In the rows, zero is written as 128.
Rotation paths and how fast each direction turns (degrees per step)
Each turn is a multiple of 5 degrees from 10 to 175, or 0.
Each row of a path follows its step; steps can be skipped.
path 1
step 0: [140 136 124 112 120 124 128 130 122 124 136 117 145 117 127 126 129 124
 129 136 129 119 114 119 125 123 120 137 130 136 120 123 134 130 141 125
 124 138 143 124 118 119 128 120 128 113 127 130 121 114]
step 1: [126 128 141 128 133 134 119 122 124 109 146 136 122 127 132 130 137 126
 126 137 132 136 115 139 131 111 124 128 135 130 118 124 134 128 125 143
 134 136 141 133 119 131 138 135 127 127 139 120 127 117]
step 2: [132 124 147 122 130 110 135 124 122 136 146 128 139 129 126 126 133 128
 129 125 132 125 120 123 142 123 130 144 124 121 129 115 139 127 131 136
 134 142 116 127 131 136 134 140 128 126 123 142 128 123]
step 3: [141 135 131 114 126 111 128 132 136 124 137 130 125 127 126 139 128 123
 136 145 135 124 120 120 135 126 122 121 130 127 124 140 112 126 131 136
 138 131 128 121 123 116 148 136 130 118 120 129 118 128]
step 4: [132 133 132 133 122 130 125 127 123 127 147 135 130 113 127 117 128 133
 135 115 137 131 116 129 140 125 132 126 121 125 108 136 123 127 121 147
 121 118 134 137 115 126 137 132 129 128 114 131 135 126]
step 5: [139 132 128 116 126 114 139 118 117 136 144 130 134 124 137 121 139 129
 134 122 142 132 121 112 138 128 133 130 141 134 131 117 125 126 122 120
 132 133 138 127 116 112 124 123 128 133 132 126 126 126]
step 6: [128 135 126 115 137 122 139 126 125 117 140 130 114 139 134 120 133 123
 128 133 133 128 120 131 126 124 120 123 127 113 135 124 124 132 120 150
 118 126 138 126 120 122 131 147 122 134 128 117 115 128]
step 7: [130 134 137 115 120 122 133 139 125 131 141 134 142 122 125 111 129 121
 146 129 134 122 121 124 133 119 124 134 112 131 133 117 138 123 137 137
 120 118 126 133 142 122 130 133 121 131 120 123 136 132]
step 8: [140 141 128 122 132 110 114 133 127 130 133 128 130 120 142 134 124 122
 135 128 127 132 135 117 123 113 119 122 125 134 124 124 120 116 133 137
 136 130 138 122 119 117 134 129 111 133 136 119 130 117]
step 9: [128 123 132 130 145 127 135 133 117 127 137 131 133 132 123 127 131 129
 130 121 133 125 120 121 127 118 119 143 126 124 100 124 130 132 130 138
 114 118 134 117 117 131 131 140 122 135 128 122 133 115]
Directions:
[126 127 131 133 131 125 129 130 126 126 131 128 128 124 129 124 126 127
 130 127 128 126 128 132 127 127 131 130 126 128 131 132 127 134 127 127
 125 124 128 127 128 130 129 131 129 128 131 131 128 125] | 145
[128 126 128 124 134 130 127 128 129 127 128 129 126 133 130 125 127 127
 130 129 127 129 124 128 129 126 127 127 129 125 133 128 131 129 127 125
 130 132 124 128 130 129 128 132 130 130 124 129 129 130] | 85
path 2
step 0: [143 139 127 129 119 127 141 130 121 128 127 133 138 131 122 123 124 122
 122 131 126 117 128 131 135 138 120 138 125 119 135 129 119 116 130 108
 132 131 127 132 123 120 124 129 139 132 131 142 118 123]
step 1: [123 130 112 122 134 134 121 120 123 130 131 126 131 129 132 127 123 110
 120 145 124 138 123 121 120 137 129 124 118 132 132 124 133 135 130 134
 136 122 127 143 128 135 115 123 130 140 118 135 125 126]
step 2: [124 138 134 138 130 134 141 122 136 138 119 128 130 128 128 128 123 138
 137 128 136 118 125 127 123 144 123 123 126 132 128 131 136 124 115 128
 130 118 135 141 126 141 138 131 139 122 129 131 114 115]
step 3: [130 122 129 124 136 116 128 122 145 134 121 119 120 127 135 116 124 129
 123 130 125 141 111 137 122 138 145 122 127 123 124 143 127 138 126 127
 122 123 121 123 127 128 130 122 127 136 117 130 134 128]
step 4: [137 133 132 130 122 124 131 127 143 126 115 136 129 122 131 127 124 125
 124 130 127 131 129 116 131 115 122 112 124 122 128 144 131 126 122 126
 121 142 130 129 136 128 139 139 124 124 146 133 115 128]
step 5: [126 127 138 121 125 139 119 132 134 125 122 119 121 129 128 128 139 130
 121 136 113 130 131 119 117 125 124 126 124 121 123 140 131 136 140 132
 129 129 127 119 133 118 121 127 136 115 107 131 130 136]
step 6: [132 123 122 126 118 121 129 135 132 122 120 137 124 139 117 128 131 128
 142 128 118 114 130 127 125 133 124 130 139 136 131 134 138 127 130 120
 137 140 148 129 131 129 128 136 137 136 134 120 120 138]
step 7: [128 133 128 117 131 118 129 136 122 135 137 122 117 150 141 143 117 130
 127 131 122 125 119 132 117 129 123 129 134 124 140 129 122 130 143 135
 134 126 124 133 134 126 122 130 127 126 125 139 138 132]
step 8: [121 138 114 135 135 137 135 138 130 125 121 134 134 136 125 147 125 136
 122 141 126 129 135 137 140 127 132 140 134 132 134 138 134 122 122 127
 131 130 130 119 131 136 129 125 128 140 137 133 118 119]
step 9: [126 139 136 131 123 131 128 130 132 119 127 112 118 134 142 133 119 116
 119 124 123 126 134 136 128 125 125 138 124 132 119 131 125 139 118 126
 126 124 117 141 119 144 127 124 126 135 116 126 137 131]
Directions:
[127 127 127 127 129 130 128 126 130 127 129 127 128 130 129 131 125 125
 129 125 126 128 130 132 134 127 127 132 128 125 131 124 126 126 128 127
 132 126 126 132 129 129 125 123 130 129 128 128 124 127] | 40
[130 127 124 126 129 129 127 130 127 127 129 129 128 127 128 127 134 129
 130 132 127 131 127 128 129 130 131 133 130 127 129 131 128 131 128 123
 129 126 126 126 129 124 133 123 129 127 127 127 128 124] | 145
path 3
step 0: [144 128 132 131 131 132 123 142 134 120 125 140 118 141 130 132 133 141
 129 131 118 125 134 129 140 126 137 122 117 125 132 137 122 130 147 127
 137 119 130 121 123 139 125 129 129 133 118 135 137 136]
step 1: [127 128 129 135 137 139 132 117 132 138 133 131 132 134 121 128 131 127
 141 128 116 140 145 125 124 117 125 115 135 116 139 121 119 125 113 147
 124 118 132 130 128 120 125 129 123 128 126 132 128 138]
step 2: [124 129 119 128 117 114 139 131 111 132 127 121 130 128 121 134 119 131
 129 137 139 125 135 111 116 118 126 134 142 122 123 136 131 137 131 131
 117 138 123 128 135 124 119 126 135 113 125 129 124 128]
step 3: [133 115 115 130 129 128 114 125 136 116 134 124 119 135 129 131 132 141
 124 134 125 120 129 127 123 126 132 132 122 145 126 132 139 128 143 119
 126 132 135 140 135 135 115 130 131 135 133 110 135 134]
step 4: [130 125 122 136 143 133 129 113 129 141 128 136 135 140 126 122 133 120
 134 125 117 124 125 145 130 140 135 131 129 117 137 129 135 109 127 118
 130 122 137 136 138 122 132 137 125 122 124 131 123 129]
step 5: [127 126 129 130 119 113 134 137 120 136 117 137 134 128 136 132 117 123
 137 116 142 126 132 134 127 117 114 133 126 127 125 132 118 126 121 132
 136 134 138 114 137 119 136 137 132 127 120 122 116 130]
step 6: [125 130 132 125 126 129 117 131 131 135 133 123 121 123 128 133 120 141
 129 125 137 128 133 134 116 125 123 131 125 142 127 147 136 128 123 134
 125 124 118 131 105 133 130 135 128 136 138 108 136 122]
step 7: [135 127 131 126 146 140 135 130 109 125 126 122 115 134 127 127 124 132
 122 127 117 127 118 132 128 142 135 127 120 129 134 123 143 117 122 131
 127 132 118 126 131 131 122 134 122 123 119 136 142 113]
step 8: [137 126 135 141 122 122 137 127 127 111 118 129 138 127 125 125 130 128
 136 128 132 131 124 132 148 127 120 118 129 132 132 111 123 124 128 134
 130 140 122 119 134 108 123 133 115 127 131 124 125 136]
step 9: [118 129 127 125 126 118 124 129 140 133 134 123 128 121 125 124 124 124
 137 133 143 116 123 125 129 125 128 116 145 125 123 135 124 114 142 131
 125 124 116 127 105 124 125 123 133 139 120 126 121 131]
Directions:
[128 132 130 130 129 135 128 129 129 128 130 128 120 128 129 126 124 127
 130 129 128 128 128 126 128 129 132 127 127 130 128 129 131 131 133 128
 130 130 131 132 126 128 130 131 130 128 127 127 125 129] | 110
[131 128 129 134 127 130 122 129 127 132 128 128 125 126 133 132 131 127
 130 126 129 129 128 130 129 129 127 133 129 128 127 128 129 127 125 128
 132 130 126 127 127 129 129 124 130 126 128 130 129 130] | 55
[130 129 128 126 129 126 125 129 128 126 131 127 127 131 129 124 127 129
 132 126 131 130 125 126 130 124 130 130 128 126 135 126 128 126 127 130
 128 126 129 126 129 123 132 127 127 126 131 130 124 129] | 100
path 4
step 0: [123 131 134 116 134 137 126 123 131 138 123 134 131 134 109 118 128 136
 144 131 120 124 125 133 136 118 118 126 118 114 131 120 136 134 132 115
 136 124 127 131 117 127 118 135 120 136 140 132 127 125]
step 1: [133 139 134 127 126 122 110 136 124 131 131 121 136 121 122 129 116 136
 130 134 125 126 117 131 139 133 130 134 119 136 129 140 126 125 127 121
 138 133 125 135 150 131 140 126 115 127 127 143 126 121]
step 2: [124 131 141 125 128 124 113 118 139 134 116 135 109 139 148 133 125 134
 130 122 113 122 136 133 138 126 121 126 125 122 128 130 130 127 111 129
 129 127 123 125 141 131 123 128 129 130 123 123 124 128]
step 3: [133 132 128 125 131 143 130 127 135 142 114 131 132 137 120 122 132 129
 143 138 143 120 129 121 135 119 125 129 119 126 130 122 128 130 134 113
 137 133 130 136 133 134 113 141 124 135 124 123 121 115]
step 4: [127 134 130 126 129 131 129 121 121 134 129 128 128 128 112 135 123 132
 120 124 114 127 135 129 143 129 130 144 125 130 120 130 128 127 133 119
 130 130 124 131 148 138 139 131 108 118 131 146 129 126]
step 5: [132 144 141 120 137 120 117 118 133 134 119 128 124 124 143 131 129 132
 125 125 113 125 122 133 138 125 131 120 125 117 138 137 135 132 124 117
 133 123 114 121 127 128 118 133 132 128 131 129 110 130]
step 6: [134 126 124 111 116 123 120 140 135 129 123 136 127 133 129 122 130 133
 139 140 144 124 130 125 136 117 120 131 115 124 125 125 133 126 129 132
 144 129 126 124 137 139 122 142 117 132 123 135 124 118]
step 7: [119 133 128 129 132 137 130 121 139 141 123 122 126 139 126 134 130 136
 124 139 118 127 140 130 135 134 124 132 117 132 124 142 124 121 123 110
 128 122 131 125 140 138 144 131 119 112 131 130 134 123]
step 8: [130 146 134 129 126 139 125 109 128 138 126 129 129 126 134 137 137 133
 136 123 125 122 126 130 128 114 140 133 128 122 138 137 139 138 124 127
 132 129 118 132 139 128 122 144 133 132 125 134 114 137]
step 9: [134 131 129 114 124 118 127 137 122 128 121 140 111 128 114 128 124 129
 127 131 132 123 129 135 138 113 121 122 123 120 128 127 116 125 135 122
 143 129 131 122 133 132 128 151 114 127 131 131 123 131]
Directions:
[127 127 128 129 130 126 127 129 126 128 124 127 128 127 127 130 127 129
 125 129 124 127 131 131 130 130 128 128 129 131 129 127 128 127 126 133
 124 130 130 123 129 132 129 133 127 129 133 125 131 126] | 140
[129 126 129 125 128 123 127 132 126 130 125 129 127 131 131 128 126 126
 125 131 131 126 128 125 127 129 124 130 129 125 127 134 126 128 125 130
 127 129 131 127 128 130 124 125 128 129 123 126 127 130] | 95
[127 129 129 131 124 131 125 126 129 126 126 129 130 130 128 131 126 132
 131 131 129 128 127 130 125 126 124 126 128 129 126 131 127 130 125 131
 129 128 132 130 131 126 133 129 133 128 128 125 129 128] | 65
path 5
step 0: [119 136 133 134 125 133 128 126 117 122 125 132 125 135 135 120 131 143
 126 118 141 137 124 130 129 131 118 130 121 144 129 130 129 127 124 121
 143 137 119 121 116 128 123 137 129 124 136 132 128 121]
step 1: [121 135 145 137 123 128 133 131 123 130 131 122 149 129 120 132 135 132
 129 134 133 122 127 133 121 125 129 134 131 131 132 116 128 124 129 140
 143 135 125 121 120 137 129 120 129 123 117 125 123 119]
step 2: [119 130 135 138 133 105 121 120 131 125 126 123 129 132 139 136 122 128
 125 133 133 128 124 126 129 123 135 126 121 127 128 129 118 131 125 136
 144 132 126 112 131 134 125 140 124 139 134 123 130 118]
step 3: [123 137 129 124 120 127 135 125 111 117 125 128 140 127 139 123 137 131
 118 126 119 131 130 137 123 125 134 133 118 125 143 127 119 136 112 124
 137 126 129 117 134 124 123 127 120 127 123 126 125 132]
step 4: [123 134 120 129 132 116 131 124 126 146 122 130 135 124 124 129 136 140
 129 117 137 134 136 132 128 129 133 107 131 126 128 122 121 134 126 129
 138 128 126 111 123 130 125 123 127 121 127 119 120 129]
step 5: [124 133 123 135 123 135 139 125 125 120 118 117 130 133 130 127 126 143
 122 122 142 128 127 124 131 135 135 133 128 133 121 123 119 132 130 121
 141 134 125 116 128 117 119 140 135 131 117 131 135 121]
step 6: [117 145 139 125 118 123 129 133 115 134 123 134 138 124 125 132 128 135
 127 134 136 116 130 123 126 120 131 128 119 132 128 120 136 123 127 132
 139 131 133 118 133 115 134 123 130 119 132 127 131 118]
step 7: [134 122 132 140 133 121 117 113 121 116 123 121 129 132 128 141 128 128
 121 133 131 125 127 125 124 124 136 120 123 128 127 111 119 132 130 127
 133 140 133 110 129 129 122 126 124 119 134 129 122 121]
step 8: [127 138 137 119 136 132 133 127 116 120 127 136 124 123 128 122 137 144
 128 119 125 134 132 130 130 129 138 138 116 118 127 125 118 128 119 130
 131 139 124 112 139 133 129 131 126 133 133 128 124 118]
step 9: [124 133 125 131 123 128 123 123 112 138 123 131 127 137 128 135 137 138
 124 120 138 131 130 140 124 117 130 122 127 134 135 136 127 136 126 130
 132 137 115 115 115 132 127 118 140 124 128 133 121 124]
Directions:
[130 131 122 127 133 128 127 128 130 128 128 127 130 130 129 131 127 129
 130 128 129 128 126 132 129 126 129 129 127 132 130 123 131 125 122 126
 131 129 125 126 133 129 129 128 130 126 128 127 128 127] | 0
[127 132 129 124 129 127 132 130 123 129 125 132 125 130 134 124 131 126
 126 129 128 128 127 128 127 127 124 129 123 132 130 129 129 128 128 128
 127 130 130 132 129 126 127 127 130 127 125 129 129 127] | 130
[133 126 129 127 124 127 125 128 125 129 128 129 131 125 129 129 132 128
 129 129 129 128 127 125 128 126 126 123 129 130 129 126 132 127 130 126
 132 129 127 130 127 131 127 122 125 126 126 127 125 131] | 125
